In the data rows, 50 means zero.
Here are some points, one per row:
[60 29 47 47 41 44 55 47 70 46 53 33 8 20 53 61 83 43 51 41 29 59 73 20 84 53 59 33 50 50 40 47 27
 34 54 26 62 15 40 63 67 6 30 67 61 67 73 42]
[48 20 73 63 25 40 29 57 38 32 67 86 56 67 62 36 53 58 56 48 29 75 39 32 75 51 62 56 36 18 50 26 26
 61 41 40 35 21 74 38 59 39 42 49 45 31 51 30]
[21 41 32 51 46 40 83 67 64 51 55 78 12 44 38 36 45 62 47 26 54 42 63 37 33 59 43 74 29 63 51 65 59
 33 33 62 45 47 18 22 58 67 53 20 27 57 76 41]
[56 57 47 50 77 32 55 64 33 53 30 32 17 60 37 53 43 32 49 40 61 75 45 48 53 43 63 46 48 54 68 46 62
 74 64 65 25 36 69 66 15 70 28 48 76 21 63 48]
[55 62 85 85 49 79 39 30 54 64 56 45 64 46 79 37 53 55 32 48 33 69 51 52 27 71 60 81 48 25 12 54 54
 56 64 31 77 28 48 52 64 44 51 55 55 55 54 23]
[47 76 49 72 36 58 49 47 43 37 37 42 44 20 52 26 35 60 30 64 41 58 43 0 52 56 36 43 49 49 51 64 68
 58 36 14 42 53 58 45 65 51 21 33 44 50 11 61]
[52 41 62 40 57 38 61 52 31 77 61 74 69 41 32 44 25 78 49 49 65 34 36 50 37 79 60 37 99 41 53 9 54
 47 39 67 21 37 23 52 74 43 35 37 58 41 41 42]
[49 47 27 54 48 34 34 76 52 56 32 60 72 70 46 46 64 56 39 69 41 87 0 63 55 64 71 5 58 67 44 62 17
 62 33 35 62 62 9 50 48 66 47 71 14 38 36 38]
[33 61 79 74 58 43 52 80 71 62 47 56 90 37 41 34 51 32 82 46 19 71 72 52 32 67 36 42 31 52 64 46 74
 38 53 21 31 64 50 57 19 74 66 57 50 24 70 46]
[43 54 48 72 52 50 60 38 46 35 72 63 66 53 44 49 89 34 29 35 49 28 54 0 41 80 42 52 45 54 28 44 24
 22 45 44 33 41 46 36 45 96 75 38 63 45 42 50]
[37 30 55 37 17 78 46 73 26 52 36 52 58 47 64 62 54 62 64 64 57 39 82 46 74 50 86 48 29 54 45 80 67
 52 15 61 29 62 71 40 65 52 62 67 40 53 54 72]
[48 62 0 26 40 70 35 57 26 60 70 71 56 41 36 55 48 72 50 48 51 66 48 64 54 45 37 41 40 22 59 66 80
 41 71 51 58 22 37 61 79 77 30 49 78 10 63 49]
[61 49 17 41 47 54 0 40 69 44 68 50 48 68 49 62 49 34 39 38 41 53 56 29 31 71 68 67 75 66 72 31 30
 53 67 54 15 88 55 44 45 54 44 62 63 47 74 32]
[51 51 42 74 96 42 36 4 29 73 32 72 56 10 17 30 78 59 72 59 51 53 57 59 65 20 85 71 38 60 20 40 29
 49 68 61 58 60 31 52 38 63 38 38 50 49 42 77]
[44 52 30 71 40 67 72 26 43 47 60 48 65 59 44 43 26 23 41 35 70 70 83 61 64 37 30 39 63 55 10 63 44
 45 40 30 40 91 63 60 75 43 59 56 47 42 40 24]
[42 2 23 42 33 52 62 17 28 28 47 52 55 33 56 32 76 71 55 48 81 72 43 38 15 48 42 32 44 38 46 47 78
 57 62 32 63 56 67 61 30 63 61 66 46 88 50 38]
[54 45 71 36 47 89 93 67 38 38 68 28 41 49 49 67 47 19 19 51 88 60 64 52 59 44 73 76 69 42 70 17 52
 62 63 52 61 45 33 21 46 54 48 58 48 31 41 19]
[58 81 58 26 60 61 30 48 62 49 91 54 46 65 46 32 85 67 57 36 45 76 51 44 57 46 5 55 99 61 33 74 69
 45 36 56 59 44 71 23 26 54 55 74 21 37 42 52]
[28 61 62 41 66 28 57 61 46 41 62 51 65 44 14 99 61 62 86 77 78 19 52 35 86 57 34 50 77 50 47 32 62
 93 41 25 74 54 70 71 35 71 36 62 54 61 68 29]
[41 57 54 67 42 55 71 25 55 35 70 66 52 64 42 58 19 46 42 29 65 57 31 39 61 45 46 70 23 35 44 59 39
 74 53 61 64 43 49 49 58 29 61 78 46 16 72 92]
[43 46 63 73 51 68 18 52 52 48 37 51 51 77 10 64 41 29 50 28 58 67 55 60 45 56 42 54 77 37 68 61 44
 12 33 40 43 26 48 52 19 14 51 16 46 59 33 69]
[83 36 46 34 52 61 75 7 56 60 38 49 56 45 61 46 43 33 75 42 44 41 28 52 76 32 11 65 32 26 96 50 39
 58 46 56 54 71 30 57 29 50 32 28 41 42 51 26]
[56 60 57 36 46 19 30 86 37 61 29 42 75 29 69 42 23 32 60 38 69 43 58 18 49 32 34 52 84 33 30 63 39
 62 64 59 56 47 39 51 67 47 54 54 66 46 78 54]
[31 60 59 33 24 5 61 35 69 46 72 51 53 56 27 23 56 63 34 56 48 56 75 45 43 34 69 41 55 27 63 97 46
 80 36 52 48 64 44 64 38 30 59 27 66 48 55 25]
[54 37 42 58 48 36 54 68 57 69 33 47 37 44 65 64 35 49 78 25 74 50 52 53 10 70 46 74 43 65 71 70 17
 72 73 30 73 37 97 29 64 66 34 33 25 66 37 56]
[47 42 57 58 34 42 43 66 24 28 52 77 45 86 91 60 53 31 57 31 38 52 51 42 57 38 29 59 56 82 41 40 53
 57 39 39 49 52 35 94 58 50 36 18 69 44 26 76]
[45 76 31 74 51 46 86 35 33 67 40 73 56 57 68 68 81 29 31 25 15 21 40 63 36 65 33 34 55 46 57 69 92
 61 63 79 41 66 77 29 47 24 22 72 40 66 52 42]
[27 54 61 26 49 65 32 57 82 53 38 73 49 22 44 54 55 25 36 32 56 39 19 51 63 24 52 15 53 57 44 44 60
 46 76 52 60 50 59 39 42 64 76 47 53 34 15 51]
[71 62 73 70 66 58 39 42 41 33 57 57 0 41 55 54 9 31 59 68 50 42 32 53 64 72 60 47 60 44 46 86 54
 33 50 70 63 52 35 71 39 90 41 65 48 96 68 43]
[56 52 68 90 43 49 50 77 70 15 41 63 41 58 2 82 60 71 32 54 47 51 43 76 42 42 36 43 57 53 27 47 43
 32 63 51 52 78 70 48 74 44 50 47 72 48 49 32]
[27 63 18 61 17 62 14 41 58 11 34 42 68 47 75 63 61 59 40 58 43 32 39 57 58 52 60 73 67 25 72 35 68
 34 49 54 76 44 18 52 46 63 50 48 69 49 82 68]
[68 50 36 65 56 13 37 33 78 41 59 11 55 42 49 71 22 73 16 38 28 49 51 49 59 28 63 66 42 61 46 26 74
 55 34 64 43 42 72 63 40 88 46 42 32 50 32 48]
[57 49 43 46 55 55 43 30 60 52 45 59 33 22 43 38 61 27 43 38 42 37 40 46 53 76 58 51 66 48 50 36 70
 81 2 27 43 47 73 46 42 28 71 41 58 40 51 68]
[0 12 76 34 77 38 42 43 38 47 39 21 40 49 41 55 59 53 40 16 56 45 18 40 36 54 45 56 47 44 39 60 79
 42 49 65 58 90 50 60 64 42 37 56 32 38 52 50]
[67 51 49 40 34 43 75 73 66 31 59 53 41 21 64 33 43 76 60 0 51 38 52 69 75 71 66 67 68 54 51 47 60
 48 61 36 53 71 27 67 38 50 40 54 48 53 47 76]
[20 44 49 49 40 45 72 68 59 89 45 38 77 32 68 46 55 53 39 60 42 69 40 49 47 37 61 48 73 56 45 49 30
 26 12 65 86 46 67 64 12 53 48 43 79 63 49 68]
[53 50 53 47 57 54 41 65 31 46 47 46 38 58 70 45 60 69 41 65 44 14 46 69 23 25 65 71 69 63 65 79 39
 61 45 28 50 35 45 47 56 46 88 72 94 33 19 43]
[75 57 60 27 80 43 30 54 36 39 19 69 67 67 50 54 36 66 18 10 58 37 72 41 53 44 52 32 16 24 38 64 56
 52 42 23 72 31 47 32 26 38 54 53 25 77 72 29]
[35 36 56 48 23 35 24 50 47 87 66 37 21 62 72 70 56 43 60 33 54 46 52 74 84 67 38 31 57 39 11 46 58
 64 67 65 57 33 41 24 47 65 79 35 81 48 33 43]
[72 47 46 24 58 10 45 38 52 53 69 48 59 64 55 78 52 31 65 90 40 64 62 40 34 64 88 39 49 42 42 52 75
 25 69 56 99 69 57 23 43 29 50 32 40 21 24 75]
[48 46 34 63 50 34 49 78 40 87 44 32 50 77 38 15 63 43 11 72 68 62 34 59 96 66 33 80 45 51 70 32 74
 55 61 32 50 70 49 32 66 55 70 33 38 74 66 84]
[59 53 70 29 9 50 53 33 70 34 31 41 78 62 27 47 63 28 43 63 54 37 47 65 40 53 37 70 65 52 27 61 50
 66 50 59 6 21 30 27 53 61 12 69 41 54 46 76]
[32 50 44 64 73 75 47 45 55 46 30 65 49 43 69 34 47 57 60 65 52 41 72 56 69 46 60 38 71 46 62 64 69
 68 84 68 58 25 58 59 61 48 66 41 23 36 44 45]
[4 71 36 17 78 38 63 33 33 44 59 52 59 31 54 75 36 28 55 38 37 65 73 77 50 55 37 41 45 67 56 42 30
 58 29 34 64 29 42 58 86 43 62 47 26 74 65 52]
[43 75 30 79 60 57 53 76 63 25 45 31 50 61 69 18 56 38 67 51 64 35 69 42 44 53 56 31 26 22 26 38 34
 66 31 91 53 29 59 52 54 28 50 59 44 45 38 38]
[45 50 47 61 60 38 64 65 18 54 85 64 55 20 51 46 53 72 57 47 56 48 23 38 67 33 57 67 48 29 52 44 31
 32 62 52 20 58 49 25 26 29 91 52 26 78 38 36]
[57 14 25 32 45 60 64 56 47 44 40 61 55 51 34 46 25 44 58 63 0 64 38 67 31 41 24 66 51 55 40 42 42
 50 43 51 58 53 77 25 51 46 53 61 53 39 68 53]
[23 76 39 4 51 61 47 55 75 52 25 56 41 53 76 61 51 68 54 68 71 73 34 51 54 65 36 89 8 53 40 47 45
 49 63 49 21 68 60 65 40 23 50 58 63 69 27 29]
[54 59 59 66 36 72 37 52 62 68 83 30 66 49 32 40 39 61 36 46 44 26 45 32 64 54 67 32 41 99 34 77 44
 69 68 37 60 30 45 68 31 21 44 29 34 41 80 32]
[45 69 71 34 25 21 57 21 7 22 22 59 27 33 54 37 38 63 24 62 62 55 72 67 71 77 37 43 57 87 70 41 43
 33 62 61 61 56 69 36 38 55 48 61 33 31 60 36]
[42 54 64 45 58 43 59 35 59 46 69 39 83 78 48 30 32 37 68 39 64 53 36 56 59 43 67 34 51 80 84 56 69
 30 76 41 45 18 67 34 76 47 48 90 69 91 51 47]
[47 74 83 16 51 54 71 36 51 59 40 47 36 77 63 45 59 82 59 53 38 47 38 50 51 42 79 29 73 32 47 38 23
 29 66 27 40 46 86 52 85 74 38 23 43 40 91 58]
[63 44 72 60 52 46 29 48 83 75 50 93 46 42 58 57 65 54 35 60 53 55 75 40 51 27 27 35 22 79 82 58 58
 47 30 75 82 57 55 27 70 56 31 60 70 44 40 55]
[74 11 64 30 62 49 64 59 79 41 68 59 44 38 68 47 55 47 21 75 82 46 53 61 36 61 34 19 51 51 57 48 51
 48 54 64 31 34 59 91 37 44 70 48 40 50 78 74]
[30 21 40 49 87 53 64 48 78 50 24 35 40 74 57 51 19 84 49 65 50 20 74 34 76 65 16 50 53 37 46 50 45
 60 51 44 52 54 30 31 30 60 45 67 67 49 30 48]
[85 64 54 54 52 54 47 50 40 45 34 22 61 39 58 79 64 79 90 52 51 77 39 41 61 66 47 31 48 74 42 44 71
 50 25 72 39 52 33 25 63 49 84 22 79 38 66 39]
[60 60 50 28 58 72 43 65 29 40 54 34 46 58 26 4 48 43 49 65 30 32 66 53 36 60 46 43 47 49 48 23 48
 80 53 56 77 64 50 48 51 55 34 17 71 84 46 48]
[57 55 37 52 29 45 48 36 52 88 37 50 40 68 53 37 35 37 77 62 66 23 43 48 28 19 69 35 61 63 27 24 72
 15 32 16 58 50 44 41 41 41 34 64 45 30 52 36]
[51 71 75 60 31 60 42 48 39 54 73 35 31 61 53 65 40 79 49 57 23 63 62 45 22 32 38 9 30 40 62 15 38
 72 69 41 38 64 17 44 37 30 53 68 36 63 30 85]
[71 60 55 37 24 37 58 51 46 72 15 49 50 63 6 55 67 53 58 31 30 38 51 32 55 72 38 71 49 38 58 49 59
 44 55 72 72 44 41 96 88 64 99 62 43 46 32 53]
[51 38 49 48 56 40 19 65 32 62 78 19 47 26 55 55 54 38 47 68 59 10 41 87 50 60 24 57 23 34 70 67 48
 20 38 34 37 44 55 56 61 47 35 47 31 22 34 40]
There is one direction along which these points spread out most. Take the direction at right angles to it along which they spread out most. Go by this last direction. How far along it is each point below, from 0 to 99? 50 is the average, and the first point above lies past it. One standard deviation of the points above along it is 16.
[35 36 56 48 23 35 24 50 47 87 66 37 21 62 72 70 56 43 60 33 54 46 52 74 84 67 38 31 57 39 11 46 58
 64 67 65 57 33 41 24 47 65 79 35 81 48 33 43] 32
[60 29 47 47 41 44 55 47 70 46 53 33 8 20 53 61 83 43 51 41 29 59 73 20 84 53 59 33 50 50 40 47 27
 34 54 26 62 15 40 63 67 6 30 67 61 67 73 42] 74
[48 46 34 63 50 34 49 78 40 87 44 32 50 77 38 15 63 43 11 72 68 62 34 59 96 66 33 80 45 51 70 32 74
 55 61 32 50 70 49 32 66 55 70 33 38 74 66 84] 28
[0 12 76 34 77 38 42 43 38 47 39 21 40 49 41 55 59 53 40 16 56 45 18 40 36 54 45 56 47 44 39 60 79
 42 49 65 58 90 50 60 64 42 37 56 32 38 52 50] 40
[27 63 18 61 17 62 14 41 58 11 34 42 68 47 75 63 61 59 40 58 43 32 39 57 58 52 60 73 67 25 72 35 68
 34 49 54 76 44 18 52 46 63 50 48 69 49 82 68] 27
[57 49 43 46 55 55 43 30 60 52 45 59 33 22 43 38 61 27 43 38 42 37 40 46 53 76 58 51 66 48 50 36 70
 81 2 27 43 47 73 46 42 28 71 41 58 40 51 68] 53
[51 71 75 60 31 60 42 48 39 54 73 35 31 61 53 65 40 79 49 57 23 63 62 45 22 32 38 9 30 40 62 15 38
 72 69 41 38 64 17 44 37 30 53 68 36 63 30 85] 70
[52 41 62 40 57 38 61 52 31 77 61 74 69 41 32 44 25 78 49 49 65 34 36 50 37 79 60 37 99 41 53 9 54
 47 39 67 21 37 23 52 74 43 35 37 58 41 41 42] 25
[60 60 50 28 58 72 43 65 29 40 54 34 46 58 26 4 48 43 49 65 30 32 66 53 36 60 46 43 47 49 48 23 48
 80 53 56 77 64 50 48 51 55 34 17 71 84 46 48] 46
[47 42 57 58 34 42 43 66 24 28 52 77 45 86 91 60 53 31 57 31 38 52 51 42 57 38 29 59 56 82 41 40 53
 57 39 39 49 52 35 94 58 50 36 18 69 44 26 76] 45
[85 64 54 54 52 54 47 50 40 45 34 22 61 39 58 79 64 79 90 52 51 77 39 41 61 66 47 31 48 74 42 44 71
 50 25 72 39 52 33 25 63 49 84 22 79 38 66 39] 27
[75 57 60 27 80 43 30 54 36 39 19 69 67 67 50 54 36 66 18 10 58 37 72 41 53 44 52 32 16 24 38 64 56
 52 42 23 72 31 47 32 26 38 54 53 25 77 72 29] 81
[54 45 71 36 47 89 93 67 38 38 68 28 41 49 49 67 47 19 19 51 88 60 64 52 59 44 73 76 69 42 70 17 52
 62 63 52 61 45 33 21 46 54 48 58 48 31 41 19] 45
[54 59 59 66 36 72 37 52 62 68 83 30 66 49 32 40 39 61 36 46 44 26 45 32 64 54 67 32 41 99 34 77 44
 69 68 37 60 30 45 68 31 21 44 29 34 41 80 32] 78
[58 81 58 26 60 61 30 48 62 49 91 54 46 65 46 32 85 67 57 36 45 76 51 44 57 46 5 55 99 61 33 74 69
 45 36 56 59 44 71 23 26 54 55 74 21 37 42 52] 61
